In the data rows, 500 means zero.
Here are some numbered points:
611 & 576 & 565 & 443 & 411 & 257 & 780 & 665 \\ 0
809 & 438 & 471 & 583 & 366 & 294 & 550 & 583 \\ 1
538 & 728 & 766 & 509 & 322 & 760 & 721 & 545 \\ 2
692 & 696 & 420 & 687 & 440 & 397 & 534 & 470 \\ 3
463 & 209 & 640 & 587 & 493 & 664 & 393 & 479 \\ 4
428 & 398 & 334 & 495 & 295 & 520 & 379 & 511 \\ 5
518 & 518 & 612 & 274 & 192 & 268 & 700 & 479 \\ 6
226 & 519 & 845 & 464 & 251 & 592 & 465 & 602 \\ 7
425 & 493 & 255 & 402 & 621 & 396 & 588 & 538 \\ 8
483 & 551 & 709 & 241 & 355 & 612 & 468 & 554 \\ 9
555 & 539 & 400 & 461 & 445 & 521 & 347 & 526 \\ 10
344 & 486 & 700 & 640 & 317 & 675 & 281 & 305 \\ 11
570 & 523 & 635 & 333 & 308 & 251 & 366 & 503 \\ 12
430 & 567 & 486 & 287 & 417 & 355 & 705 & 532 \\ 13
594 & 687 & 822 & 633 & 166 & 627 & 428 & 549 \\ 14
494 & 503 & 199 & 555 & 608 & 460 & 514 & 485 \\ 15
629 & 518 & 571 & 593 & 311 & 450 & 319 & 456 \\ 16
399 & 656 & 605 & 670 & 226 & 391 & 746 & 608 \\ 17
629 & 425 & 575 & 436 & 580 & 360 & 554 & 451 \\ 18
454 & 217 & 072 & 568 & 999 & 540 & 355 & 661 \\ 19
734 & 532 & 704 & 864 & 456 & 687 & 555 & 420 \\ 20
453 & 891 & 806 & 625 & 196 & 621 & 654 & 427 \\ 21
375 & 256 & 105 & 197 & 807 & 260 & 461 & 622 \\ 22
399 & 542 & 722 & 731 & 465 & 768 & 478 & 309 \\ 23
558 & 550 & 354 & 627 & 698 & 472 & 495 & 566 \\ 24
433 & 444 & 528 & 589 & 270 & 539 & 379 & 495 \\ 25
388 & 642 & 490 & 549 & 236 & 572 & 515 & 472 \\ 26
381 & 191 & 116 & 586 & 713 & 453 & 204 & 429 \\ 27
416 & 589 & 480 & 160 & 681 & 456 & 712 & 513 \\ 28
469 & 438 & 360 & 534 & 473 & 555 & 375 & 567 \\ 29
529 & 500 & 719 & 953 & 525 & 581 & 578 & 410 \\ 30
335 & 459 & 354 & 247 & 508 & 303 & 526 & 497 \\ 31
538 & 670 & 342 & 496 & 597 & 456 & 285 & 480 \\ 32
545 & 423 & 505 & 448 & 540 & 478 & 575 & 467 \\ 33
428 & 301 & 770 & 726 & 444 & 597 & 514 & 394 \\ 34
446 & 438 & 540 & 589 & 690 & 554 & 258 & 583 \\ 35
596 & 568 & 879 & 877 & 231 & 509 & 470 & 366 \\ 36
New points follow, each followed by the number of its nearest point above, looking only along the 3 directions in which the numbered points spread most.
725 & 519 & 349 & 463 & 804 & 496 & 487 & 711 \\ 15
502 & 145 & 300 & 464 & 910 & 672 & 134 & 741 \\ 27
483 & 574 & 454 & 451 & 242 & 448 & 518 & 676 \\ 12
544 & 507 & 401 & 471 & 206 & 473 & 592 & 427 \\ 12
601 & 745 & 670 & 537 & 288 & 394 & 523 & 402 \\ 17
445 & 703 & 530 & 740 & 459 & 497 & 385 & 555 \\ 16
641 & 687 & 461 & 470 & 486 & 544 & 692 & 676 \\ 1
508 & 438 & 439 & 469 & 649 & 598 & 427 & 333 \\ 29
425 & 607 & 470 & 387 & 503 & 529 & 682 & 425 \\ 12
397 & 818 & 816 & 393 & 379 & 634 & 562 & 364 \\ 2
450 & 717 & 620 & 292 & 318 & 390 & 666 & 461 \\ 6
541 & 755 & 421 & 477 & 535 & 441 & 383 & 601 \\ 18
683 & 569 & 495 & 672 & 475 & 868 & 344 & 399 \\ 34
512 & 186 & 361 & 555 & 663 & 488 & 361 & 449 \\ 35
450 & 831 & 610 & 222 & 203 & 642 & 725 & 600 \\ 6
403 & 788 & 706 & 280 & 273 & 607 & 723 & 520 \\ 6
585 & 624 & 610 & 628 & 282 & 517 & 651 & 558 \\ 17
625 & 506 & 489 & 473 & 629 & 445 & 413 & 606 \\ 32
636 & 351 & 436 & 465 & 703 & 349 & 305 & 541 \\ 15
471 & 263 & 335 & 505 & 813 & 505 & 624 & 638 \\ 15
589 & 751 & 547 & 414 & 343 & 502 & 456 & 378 \\ 26
461 & 096 & 319 & 325 & 819 & 635 & 237 & 521 \\ 27
472 & 407 & 390 & 398 & 475 & 576 & 482 & 406 \\ 5
468 & 540 & 538 & 439 & 629 & 551 & 415 & 548 \\ 10
